[141 119 111 161 123 139  55  91 151 134  61] : namop
[103 131 130 128 130 132 113 123 127 125 123] : mikan
[ 77 110 131 183 123 113 173 100 121 106  90] : nen
[ 81 134 136 135 127 125 147  83 115 132 137] : guren
[ 77 110 131 183 123 113 173 151 141 125 157] : Rog
[109 125 124  61 124 129  90 229 128 125  77] : pazo
diff pazo: [109 125 124  61 124 129  90 229 128 125  76] : 11, [77]
diff nen: [ 77 110 131 183 123 113 173 100 121 106  89] : 11, [90]
diff namop: [141 120 111 161 123 139  55  91 151 134  61] : 2, [119]
diff guren: [ 81 135 136 135 127 125 147  83 115 132 137] : 2, [134]
diff guren: [ 81 134 135 135 127 125 147  83 115 132 137] : 3, [136]

[130 117 122 125 129 126 131 118 120 118 120 129] = rotu
[ 77 150 188 122 140 126 107 133 160 165 128 122] = Bere
[151 144 112 119 137 122 132 149 137 146 136 129] = por
[125 119 122 123 125 125 124 120 121 120 121 125] = vog
[124 126 125 125 125 120 127 125 125 125 124 123] = sosiv
[144 121 131 124 171 133 132 129 139 150 114 144] = zep
[ 77 150 188 151 140 126 107 133 160 165 128 122] = rebis
[128 121 121 124 125 122 129 121 127 128 128 120] = rav
[128 121 121 124 125 122 129 121 121 120 122 125] = Bal
[157 106 125 121 194 100 157 111 126 139  85 143] = Vofe
[ 84 158 158 159  40 201  92 152 138 112 202 125] = ruzez
[128 122 126 126 129 127 128 123 125 124 123 128] = zedo
diff sosiv: [124 126 125 125 125 120 127 125 125 125 124 124] : 12, [123]
diff rav: [128 121 121 123 125 122 129 121 127 128 128 120] : 4, [124]
diff rav: [128 121 120 124 125 122 129 121 127 128 128 120] : 3, [121]
diff Bal: [128 121 121 125 125 122 129 121 121 120 122 125] : 4, [124]
diff rotu: [130 117 122 125 129 126 131 118 120 118 120 130] : 12, [129]

[102 169 129 140 109 179 108 107 157 122 163 119 170 132 163 110 142  68
  91 121 168  90 137 129  93 118 144 181  80 129 104  92  96 117 164 161
 116 141 132 155 118 132 136 102 122 152 105 130 101 175 105 133 102 102]  Rize
[128 166 206 125 119 183 114 113 131 135 115 102 118 133  88 131  99 146
 132 114 110  88 125  98  85 112 120 102 111 131 157 126 122 126 148 149
 142 127 127 170 126 108 154 128 135 136 107 127 134 161 141 129 113 126]  Mol
[110 133 183 155 113 183 128  94 123 112  57  91 160 130  91 139 115 132
  88 110 131  95 140 107  78 118  65 112 143 111 156 138 133 110 113 135
 122  68 130 151 126  65 137 147 140 141 132 132 159 161 134 131  98 123]  Ludus
[101 150 138 145 116 115 116 121 120  95 134 102 154 130  35 127 112 123
 107  80 161  87 161 131  92 135 136 107 115 131  90 124 155 139 131 141
 114 126 124 171  83 124  95 147 113 156 102 161 179 186  82 141 114 128]  Mif
diff Mol: [128 166 206 125 119 183 114 113 131 135 115 102 118 133  88 131  99 146
 132 114 110  88 125  98  85 112 120 102 111 131 157 127 122 126 148 149
 142 127 127 170 126 108 154 128 135 136 107 127 134 161 141 129 113 126] : 32, [126]
diff Mol: [128 166 206 125 120 183 114 113 131 135 115 102 118 133  88 131  99 146
 132 114 110  88 125  98  85 112 120 102 111 131 157 126 122 126 148 149
 142 127 127 170 126 108 154 128 135 136 107 127 134 161 141 129 113 126] : 5, [119]
diff Mol: [127 166 206 125 119 183 114 113 131 135 115 102 118 133  88 131  99 146
 132 114 110  88 125  98  85 112 120 102 111 131 157 126 122 126 148 149
 142 127 127 170 126 108 154 128 135 136 107 127 134 161 141 129 113 126] : 1, [128]
diff Mol: [128 166 206 125 119 183 114 113 131 135 115 102 118 133  88 131  99 146
 132 114 110  88 125  98  85 112 120 102 111 131 157 126 122 126 148 149
 142 127 127 170 126 108 154 128 135 136 106 127 134 161 141 129 113 126] : 47, [107]

[129 143 133 136 128 142 133 128 166 141] : Zalug
[128 131 130 129 131 140 136 128 145 138] : damo
[129 160 144 137 135 132 133 128 192 131] : Firo
[128 139 133 132 131 130 129 128 148 130] : tife
[131 148 130 138 147 129 130 128 132 129] : gudu
[128 138 131 133 130 138 133 128 151 137] : tek
[128 168 150 138 132 130 131 129 217 130] : kes
diff damo: [128 131 131 129 131 140 136 128 145 138] : 3, [130]
diff Zalug: [129 143 133 136 128 141 133 128 166 141] : 6, [142]
diff Firo: [129 160 144 137 135 132 133 129 192 131] : 8, [128]
diff kes: [128 168 150 138 132 130 131 129 218 130] : 9, [217]
diff Firo: [129 160 143 137 135 132 133 128 192 131] : 3, [144]
diff Firo: [129 160 144 136 135 132 133 128 192 131] : 4, [137]
diff Zalug: [129 143 133 136 128 142 133 128 166 142] : 10, [141]

[128 140  62 162 162 125 161 144  94 110  67 143 127  89 176  90  78 127
 201 120  97 142 192 147 169 121 142 142 155 119  83 163 137 131 169 152
 103 145 103 132 134]  Nuti
[ 60 145  78 151 121 108  96 116 156 196 114 115 154 161 193 162  36 153
 119 117 101 132 197 164 227 147  98 111 157 145 129 100 168 108 142 157
 194 115  77 217 141]  nonug
[ 60 106  78 162 162 108  96 116 156 196 114 115 154 161 193 162  36 153
 119 117 101 142 197 164 227 147  98 111 157 145 129 100 168 108 142 157
 194 115  77 217 141]  Sis
diff Nuti: [128 140  62 162 162 125 161 144  94 110  67 143 127  89 176  90  78 127
 201 120  97 142 192 147 169 121 142 142 156 119  83 163 137 131 169 152
 103 145 103 132 134] : 29, [155]
diff nonug: [ 60 145  78 151 121 108  96 116 156 196 114 115 154 161 193 162  36 153
 119 117 101 132 197 164 227 147  98 111 157 145 129 101 168 108 142 157
 194 115  77 217 141] : 32, [100]
diff Nuti: [128 140  62 162 162 125 161 144  94 110  67 143 127  89 176  90  78 127
 201 120  97 142 192 147 169 121 142 142 155 119  82 163 137 131 169 152
 103 145 103 132 134] : 31, [83]
diff nonug: [ 60 145  78 151 121 108  96 116 156 196 114 115 154 161 193 162  36 152
 119 117 101 132 197 164 227 147  98 111 157 145 129 100 168 108 142 157
 194 115  77 217 141] : 18, [153]

[176 158 101 140 120 115  97  82 149 153 132 122 119 125  89 161 108 121
 126 110 136 122 126 109  80  90 119 135 147  99 129 138 147 120 122  99
 206 120] = Mut
[146 113 133 156 111 146  93 119 109 141 132 143  95 147 108 141 116 126
 137 118 143 110 129 119  93 122 125 145 135 104 122 123 149 119 121 101
 159 152] = Bimov
[176 158 101 140 120 115  97  82 149 153 132 122 119 125  89 161 108 121
 126 110 136 122 126 110  87  93 119 134 143 105 129 137 144 121 122 102
 199 122] = nila
[147 126 122 143 120 130 113 114 128 135 129 127 117 137 118 139 123 122
 136 121 115 120 122 120 108 116 117 133 135 113 130 133 137 129 119 112
 158 133] = sut
[188  92 121 200  93 153  48  90 109 152 129 135  68 173  97 157 115 104
 169 100 152  82 141 103  49  92  85 154 157  74 133 146 159 134  87  66
 213 162] = zav
[149 165 112 115 128 115 119 105 141 144 136 131 133 109  96 152 110 135
 111 121 133 132 118 118 109 111 146 134 132 119 121 123 140 108 140 117
 180 119] = puv
[188  92 121 200  93 153  48  90 109 152 129 135  68 173  97 157 115 104
 169 100 152  82 141 103  49  92  85 133 135 113 130 133 137 129 119 112
 158 133] = vitop
diff zav: [188  92 121 200  93 153  48  90 109 152 128 135  68 173  97 157 115 104
 169 100 152  82 141 103  49  92  85 154 157  74 133 146 159 134  87  66
 213 162] : 11, [129]
diff nila: [177 158 101 140 120 115  97  82 149 153 132 122 119 125  89 161 108 121
 126 110 136 122 126 110  87  93 119 134 143 105 129 137 144 121 122 102
 199 122] : 1, [176]
diff puv: [149 165 112 115 128 115 119 105 141 144 136 131 133 109  96 152 110 135
 111 121 133 132 119 118 109 111 146 134 132 119 121 123 140 108 140 117
 180 119] : 23, [118]
diff puv: [149 165 112 115 128 115 119 105 141 144 136 131 133 109  96 152 110 135
 111 121 133 132 118 118 108 111 146 134 132 119 121 123 140 108 140 117
 180 119] : 25, [109]
diff Mut: [176 158 101 140 120 115  97  82 149 153 132 122 119 125  89 161 108 121
 126 110 136 123 126 109  80  90 119 135 147  99 129 138 147 120 122  99
 206 120] : 22, [122]
diff vitop: [188  92 121 201  93 153  48  90 109 152 129 135  68 173  97 157 115 104
 169 100 152  82 141 103  49  92  85 133 135 113 130 133 137 129 119 112
 158 133] : 4, [200]
diff zav: [188  92 121 200  93 153  48  90 109 152 129 135  68 173  97 157 115 104
 169 100 152  82 141 103  49  92  84 154 157  74 133 146 159 134  87  66
 213 162] : 27, [85]

